In the rows, 100 means zero.
Rotation paths and how fast each direction turns (deg/step)
Each turn is a multiple of 5 degrees from 10 to 175, or 0.
Each row of a path follows its step; steps can be skipped.
Rotation 1:
step 2: 83 107 97 85 112 99 89 112 113 96 94 73 93 99 95 82 107 106 105 123 98 96 106 131 109 92 101 86 114 102 113 65 86 131 83 76 85 101 104 101 103 113 119 122 100 122 69 84 99 94 83 99 126 120 93 85 88 114 110 92 111 92 83
step 3: 88 96 128 105 128 82 82 108 106 84 87 74 100 70 95 77 98 112 110 126 109 105 118 105 122 106 95 85 90 119 106 90 75 108 106 92 113 95 106 112 89 100 96 106 109 127 105 84 94 80 90 110 108 103 90 93 120 83 123 104 107 95 136
step 5: 113 85 96 85 96 91 93 103 91 110 76 85 109 91 110 99 91 104 121 103 72 104 107 99 77 84 122 72 124 102 103 83 76 114 113 132 93 124 106 124 88 118 119 116 120 89 123 82 107 96 92 94 105 105 132 101 100 96 104 103 115 95 108
step 6: 105 97 93 98 100 100 97 107 110 121 82 105 87 116 111 98 96 88 119 97 97 74 104 109 95 92 91 87 110 106 85 111 88 109 98 89 80 104 120 127 101 139 89 88 109 100 118 67 85 99 94 104 67 106 129 89 115 77 120 110 87 90 132
step 7: 97 113 113 113 96 130 112 119 95 122 71 102 91 115 111 104 94 73 112 82 92 79 99 108 83 77 114 116 96 102 92 82 103 108 101 99 94 108 92 115 90 109 117 99 79 93 87 64 100 91 76 99 111 113 82 68 99 71 108 104 86 101 111
step 8: 76 76 92 131 101 100 99 107 98 98 119 96 114 110 114 116 103 88 73 109 69 87 122 110 109 94 106 106 111 87 93 86 78 110 107 102 109 94 95 131 79 112 115 110 88 85 99 99 100 92 66 121 106 102 93 87 95 69 121 93 85 99 109
step 10: 115 90 103 110 117 120 73 94 101 114 72 111 111 113 94 95 101 93 111 132 82 111 113 87 128 83 98 99 106 71 100 63 99 112 98 99 118 119 79 102 105 84 102 99 74 114 102 88 100 90 99 90 111 107 113 110 112 88 129 109 104 91 78
step 12: 103 117 126 82 107 99 93 111 79 101 99 114 82 81 120 104 103 73 137 95 72 119 123 107 97 108 96 111 106 89 109 95 112 116 98 133 96 74 117 121 98 110 95 98 74 126 109 92 92 105 108 84 102 90 92 105 116 96 115 93 112 94 108
step 13: 120 107 86 94 97 86 96 109 91 97 95 113 105 127 114 98 121 106 113 90 84 101 110 95 117 117 111 96 117 79 112 87 101 126 88 120 90 76 105 78 95 126 129 105 81 125 110 85 112 87 83 97 97 81 112 76 94 98 110 81 99 70 111
step 14: 120 119 108 118 92 97 108 124 103 75 95 106 102 86 105 92 83 99 86 118 109 91 104 94 92 90 106 79 97 98 100 95 90 100 84 113 97 96 116 103 120 134 110 128 63 123 120 83 114 104 81 121 77 104 100 71 98 107 111 89 118 93 113
Directions:
92 99 98 107 101 100 99 96 98 95 98 95 103 100 98 97 98 98 96 97 103 107 99 103 97 95 97 108 101 97 102 102 103 105 96 100 103 97 98 96 96 109 100 106 99 101 92 99 106 100 102 98 97 96 100 98 102 100 101 103 102 98 107 -> 65
106 102 102 96 102 97 104 96 97 103 97 101 96 104 98 99 102 101 102 100 93 98 99 100 94 102 101 102 99 96 101 94 95 104 102 94 108 103 95 101 99 102 99 102 101 98 97 102 106 107 99 92 108 100 95 100 99 97 99 99 109 99 99 -> 140
100 106 90 97 104 95 100 102 97 101 97 95 99 99 95 99 100 100 101 105 97 106 99 96 101 110 102 100 98 101 97 98 107 103 108 102 100 102 101 105 97 102 96 101 96 101 102 96 103 100 100 98 100 100 100 98 101 108 96 100 94 100 104 -> 45
100 98 99 105 96 96 103 103 105 100 95 103 103 104 104 102 91 99 94 107 96 99 96 98 93 101 99 101 100 103 104 100 103 99 97 105 107 102 100 96 102 93 102 99 93 96 99 98 103 94 97 101 100 104 97 100 96 102 98 100 103 102 104 -> 110
103 101 98 95 99 106 100 102 103 100 97 103 102 99 98 104 95 99 103 90 97 95 104 95 93 103 100 97 102 101 104 102 100 100 96 101 96 96 104 99 94 106 94 94 96 94 97 99 101 98 97 98 98 91 102 97 98 101 103 97 102 102 100 -> 55
103 98 101 101 101 96 99 102 97 96 105 105 99 93 100 102 101 100 92 104 102 98 99 102 95 103 102 99 103 107 97 102 98 98 100 92 108 97 106 103 100 105 90 102 101 102 104 98 98 101 101 97 92 101 99 102 101 94 101 100 103 101 104 -> 130
102 96 96 94 101 98 97 93 98 103 97 101 94 101 99 103 97 94 103 93 99 105 96 98 95 96 98 102 107 96 98 107 102 103 97 104 100 98 104 101 101 97 101 98 103 100 108 96 103 98 105 96 99 110 100 104 102 98 101 99 100 101 101 -> 60
104 93 98 98 104 106 99 101 102 110 98 103 108 94 96 99 94 100 99 97 101 98 100 104 105 99 95 99 98 98 104 101 100 97 100 100 109 99 98 105 103 102 101 105 105 105 103 101 101 97 99 99 102 95 100 103 102 106 94 98 99 104 102 -> 60
